cols: R L Q M N
[170 150 122 116 187] -> (74)
[186 137 134 116 169] -> (23)
[197 150 129 116 187] -> (152)
[151 150 126 169 112] -> (55)
[161 120 135 115 191] -> (137)
[153 127 125 123 156] -> (112)
[122 197 116 187 149] -> (116)
[134 102 129 125 144] -> (194)
[151 136 123 124 153] -> (75)
[135 150 134 111 188] -> (120)
[161 120 124 123 157] -> (56)
order: [111 134 135 150 188]  (120)
both (120) (194):   [134]
order: [187 170 150 122 116]  (74)
loc: [157]  (56), 5
both (23) (55):   [169]
both (23) (194):   [134]
both (120) (137):   [135]

cols: S K G B Z W C X
[125 104  84  23 172 124 145 107] = (173)
[180 200 108 123 116  60 152 181] = (11)
[188  64 123 117 164 176 198 107] = (71)
[220 132 165 105 174 156 158 153] = (162)
[102 139 109 108 135 227 157 192] = (160)
[162 164 221 131  82 170 156 116] = (143)
[162 131 116  82 170 164 157 221] = (61)
[109 109 228 136 124 195 125 108] = (30)
[123  61 123 116 152 180 200 108] = (189)
order: [108 200 180 152 116 123  61 123]  (189)
order: [164 221 131  82 170 156 116 162]  (143)
both (61) (71):   [164]
both (173) (71):   [107]
order: [228 125 109 136 108 124 109 195]  (30)
gone (30): [136 109 195 109 228 125 108]  [124]
order: [ 82 170 164 157 221 162 131 116]  (61)

cols: Y F V A
[ 80 144 122 154] -> (52)
[110 178 128 127] -> (115)
[ 67 178 128 167] -> (111)
down: [128 128]  V
order: [178 128 167  67]  (111)
which: [110 178 128 127]  (115)

cols: tuza Maz Fizef gaku divam kivo deto zorag lel
[104 112 111 133 116 181 144 148 113]  (42)
[102 104 126 121 112 144 143 128 111]  (82)
[128 104 112 111 126 104 144 122 143]  (35)
[159 117 116 146 108 104 116 115 144]  (58)
[209 154 204  76 143 101  59 132 129]  (90)
both (90) (35):   [143]
loc: [121]  (82), 4
both (82) (90):   [143]
order: [112 102 126 128 143 121 111 144 104]  (82)
down: [144 129]  lel
gone (58): [104 115 108 159 144 116 117 116]  [146]
which: [128 104 112 111 126 104 144 122 143]  (35)

cols: E H J U
[120 121  91 120]  (68)
[101 116 174 207]  (97)
[116 118  89 141]  (31)
[ 59 118 141  94]  (105)
[147 120 162 158]  (95)
[102 116 207 174]  (39)
loc: [158]  (95), 4
both (95) (68):   [120]
order: [207 101 116 174]  (97)

cols: rati zeme sapi vide Lilu vikig buse Lok
[111 129 109 112 115 148 123 113] = (29)
[ 47  86 102 238  69 161  91 172] = (47)
[145 152 119  92 190 121 203 155] = (174)
[ 86 118  92 185  51 133  69 136] = (93)
[ 47  86 203 238  69 161  91 172] = (136)
[169 119 106 125 172 147 169 139] = (87)
[172  86  91  69 237  47 102 161] = (117)
[182 126 142  76 185 135 153  96] = (20)
[148 122 129 115 109 113 112 111] = (60)
order: [111 112 113 109 115 129 122 148]  (60)
order: [ 47  69  86  91 102 161 172 238]  (47)

cols: Vaku fopof lasa Gibet
[ 59 128  80 121] = (96)
[149 104 195  79] = (33)
[116 162 151 194] = (135)
[117 226 182 227] = (133)
[101 112 132  79] = (65)
[190 123 177 142] = (77)
[100 103  97 135] = (130)
[ 23 128 139 142] = (9)
[121 126 124 128] = (188)
[158 149 115 184] = (48)
loc: [101]  (65), 1
down: [ 23 121]  Vaku
order: [128 121  80  59]  (96)
gone (130): [103  97 100]  [135]
gone (48): [184 158 149]  [115]
both (65) (33):   [79]
loc: [116]  (135), 1

cols: nuna boni Runir Namu zuful tezok mavi
[ 99 172  34 159 164 146  71]  (98)
[ 99 172  34 187 139  82  24]  (92)
[156 107 102  83 163  92  93]  (89)
[ 99 172  34 159 155 153 156]  (99)
both (99) (89):   [156]
gone (89): [ 93 107 102 163 156  83]  [92]
down: [ 99 156  99]  nuna

cols: zumi Muzo soni dez puna falo telog
[140 188 128  75  89 110 163]  (50)
[ 92  63  83 101 168  41  66]  (104)
[ 76  59  76 184  50 149 192]  (53)
[103 105  95  39 181 175  59]  (159)
[212  99 138  41  71 167 161]  (91)
[ 95  59  39 103 176 105 181]  (81)
[ 97  69 115  37  39 219  46]  (51)
[131 175 221 104 164 115 193]  (25)
down: [181  71]  puna
order: [ 39  59  95 103 105 175 181]  (159)
down: [ 75 101 184  39]  dez
loc: [193]  (25), 7
order: [ 37  39  46  69  97 115 219]  (51)

cols: buvi Gorug gal zod
[134 161  96  91] : (86)
[135 179  66 108] : (114)
[232 110 215 107] : (54)
loc: [107]  (54), 4
gone (54): [107 215 232]  [110]
gone (114): [135 108  66]  [179]

cols: tid Sufuf Nanop vebek ledu sope
[149 201  65 164  68 126] = (72)
[164 120 139 156 124 121] = (76)
[149 201  65 164  68 152] = (178)
[151 120 126 186 108 123] = (141)
[187 185  81 165  28 136] = (155)
[164 188  66 160 102 156] = (102)
[127 121 104 185  83 102] = (153)
[132 121 104 185  78 102] = (103)
both (72) (141):   [126]
down: [164 186 165]  vebek
gone (103): [121 102 104  78 132]  [185]
down: [187 164 127 132]  tid
order: [123 108 186 126 120 151]  (141)
loc: [78]  (103), 5
loc: [123]  (141), 6

cols: Mupiv Guz Vibem funit koz
[ 97  92  59 171 147]  (118)
[117 140 162 153  65]  (64)
[ 97  92  59 146 147]  (129)
[171  59  97 147  93]  (59)
loc: [65]  (64), 5
which: [ 97  92  59 171 147]  (118)
order: [147 171  59  92  97]  (118)

cols: buris Tifus Gusin Gur lenu dadu kamip keso lese Kor
[145 152  79  97 132 113 119 173 196 122] : (134)
[119 173  79 151 145 132 122 196  97 113] : (139)
[145 152  79  97 132 113 119 173 172 112] : (122)
[178  68  97 168 220 184  87 155 174 133] : (28)
gone (122): [152  97 132 112 119 145 172 113  79]  [173]
order: [ 68 174 178 133  87 184 220  97 155 168]  (28)
down: [79 79 97]  Gusin
order: [119 173 196 122 145 152  79  97 132 113]  (134)

cols: zopup nup tekiz Mifur suzu
[120 196 119  75 109] : (73)
[156  57 137 173 156] : (40)
[108 195 107  75 108] : (69)
[212  86 154 134 212] : (66)
gone (73): [120  75 109 196]  [119]
loc: [109]  (73), 5

